0: [0.4 0.3 0.4 0.3 0.3 0.4 0.5 0.5 0.7 1.  1.3 1.3 1.6 1.6 1.9 1.8 1.9 1.6
 1.4 1.4 1.3 1.  0.8 0.7]
1: [0.6 0.6 0.5 0.8 0.8 0.8 0.9 1.  0.9 1.  1.  0.9 0.9 0.7 0.9 0.7 0.7 0.7
 0.7 0.7 0.5 0.4 0.6 0.6]
2: [1.7 1.7 1.9 2.3 1.7 1.6 1.5 1.3 0.9 1.  0.7 0.5 0.4 0.3 0.1 0.4 0.3 0.4
 0.5 0.7 0.7 0.9 1.  1.3]
3: [1.2 1.2 1.1 1.  1.  0.8 0.8 0.7 0.5 0.6 0.5 0.4 0.5 0.5 0.4 0.6 0.6 0.5
 0.7 0.8 1.  0.9 1.1 1.1]
4: [1.3 1.5 1.6 1.2 1.  1.2 0.9 0.7 0.6 0.5 0.4 0.4 0.2 0.3 0.3 0.4 0.6 0.5
 0.7 0.7 1.1 1.1 1.3 1.3]
5: [1.1 0.9 0.9 0.8 0.6 0.7 0.6 0.6 0.5 0.5 0.4 0.6 0.6 0.5 0.6 0.5 0.7 0.8
 1.2 1.1 1.1 1.4 1.1 1.2]
6: [0.7 0.8 0.9 0.9 1.2 1.2 1.3 1.4 1.3 1.4 1.6 1.3 1.2 1.1 0.8 0.9 0.6 0.5
 0.5 0.5 0.5 0.3 0.4 0.4]
7: [1.4 1.6 1.6 1.4 1.3 1.4 1.1 1.  1.  0.9 0.8 0.9 0.8 0.8 0.8 0.8 0.9 1.
 1.  1.  1.2 1.1 1.4 1.3]
8: [1.4 1.4 1.3 1.3 1.  1.  1.  1.1 1.  0.9 1.  0.9 0.7 0.8 0.9 0.7 0.8 0.8
 0.9 0.9 1.2 1.2 1.3 1.3]
9: [1.4 1.6 1.5 1.3 1.4 1.2 1.  1.  0.8 0.8 0.6 0.7 0.6 0.4 0.4 0.4 0.4 0.5
 0.6 0.8 0.9 1.  1.3 1.3]
10: [0.8 0.9 1.  1.  1.2 1.3 1.4 1.3 1.3 1.3 1.  1.  1.  0.8 0.7 0.5 0.5 0.5
 0.4 0.5 0.5 0.8 0.7 0.6]
11: [0.6 0.6 0.5 0.5 0.7 0.5 0.7 0.8 0.7 0.7 0.7 1.  1.  1.2 1.2 1.4 1.3 1.3
 1.4 1.2 1.3 1.  0.9 0.8]
12: [1.  0.9 0.8 0.5 0.4 0.3 0.3 0.1 0.3 0.4 0.4 0.3 0.5 0.8 0.8 0.8 1.1 1.4
 1.4 1.5 1.5 1.8 1.6 1.4]
13: [1.3 1.6 1.6 1.8 1.7 1.8 2.2 1.8 1.8 1.4 1.6 1.2 1.  0.8 0.7 0.5 0.5 0.4
 0.4 0.4 0.6 0.8 0.7 1. ]
14: [0.6 0.4 0.3 0.2 0.4 0.3 0.5 0.4 0.6 0.7 0.8 1.  1.3 1.6 1.8 1.7 1.9 2.2
 1.8 1.5 1.4 1.2 1.1 0.8]
15: [1.1 1.  0.9 0.9 0.8 0.8 1.  1.  0.9 0.9 0.8 0.8 0.8 0.6 0.3 0.5 0.5 0.6
 0.4 0.5 0.4 0.5 0.7 0.7]
16: [1.1 1.2 1.3 1.4 1.2 1.  1.  1.  0.7 0.8 0.7 0.5 0.4 0.6 0.5 0.5 0.6 0.6
 0.7 0.9 0.8 0.8 1.  1. ]
17: [1.  1.3 1.1 1.1 1.2 1.4 1.2 0.8 0.8 0.9 0.6 0.5 0.4 0.5 0.3 0.4 0.5 0.5
 0.6 0.6 0.8 1.  1.  1.1]

[0.8 0.8 0.5 0.6 0.4 0.4 0.4 0.4 0.6 0.6 0.7 0.9 1.1 1.2 1.6 1.6 1.8 2.2
 2.  1.8 1.7 1.6 1.3 1.2] 14
[0.4 0.3 0.3 0.3 0.2 0.2 0.3 0.3 0.4 0.5 0.7 0.7 0.8 1.  1.2 1.5 1.2 1.4
 1.1 1.5 1.2 1.  0.8 0.8] 11
[1.3 1.2 1.1 1.2 1.  0.8 0.6 0.7 0.6 0.4 0.6 0.6 0.5 0.4 0.6 0.5 0.6 0.7
 0.8 0.7 1.  1.  1.2 1.4] 3
[1.7 1.5 1.4 1.2 0.9 0.7 0.6 0.4 0.5 0.2 0.3 0.3 0.1 0.4 0.3 0.4 0.6 0.7
 0.8 1.1 1.2 1.4 1.5 1.9] 4
[0.8 0.9 1.1 1.3 1.5 1.7 1.6 2.  1.8 1.6 1.5 1.5 1.1 1.  0.7 0.6 0.6 0.5
 0.5 0.5 0.4 0.4 0.4 0.5] 6
[1.8 1.6 2.  1.4 1.4 1.2 1.  0.8 0.6 0.5 0.4 0.4 0.3 0.6 0.4 0.6 0.6 0.8
 1.  1.2 1.4 1.6 1.5 1.7] 4
[0.8 1.  1.3 1.3 1.4 1.4 1.8 1.6 1.6 1.6 1.6 1.4 1.5 1.2 1.  1.  0.7 0.8
 0.7 0.7 0.6 0.6 0.6 0.9] 6
[0.3 0.5 0.4 0.6 0.7 0.8 1.2 1.3 1.4 1.6 1.9 1.8 1.7 1.6 1.3 1.1 0.9 0.6
 0.7 0.4 0.3 0.3 0.3 0.2] 6
[0.7 0.5 0.5 0.5 0.3 0.3 0.3 0.2 0.3 0.4 0.4 0.6 0.6 0.7 1.2 1.2 1.4 1.4
 1.7 1.5 1.5 1.3 1.3 0.9] 12
[1.3 1.5 1.8 1.6 1.7 1.7 1.7 1.3 1.  1.2 0.8 0.6 0.5 0.4 0.3 0.3 0.3 0.4
 0.4 0.3 0.6 0.7 0.8 1.1] 2
[0.4 0.4 0.3 0.5 0.7 0.6 1.  1.  1.1 1.1 1.3 1.4 1.1 1.1 1.  1.  0.8 0.8
 0.6 0.7 0.4 0.5 0.4 0.4] 1
[0.3 0.3 0.5 0.3 0.5 0.6 0.8 0.8 0.9 1.  1.3 1.  1.  1.1 0.9 0.9 0.8 0.8
 0.8 0.6 0.6 0.6 0.4 0.3] 1
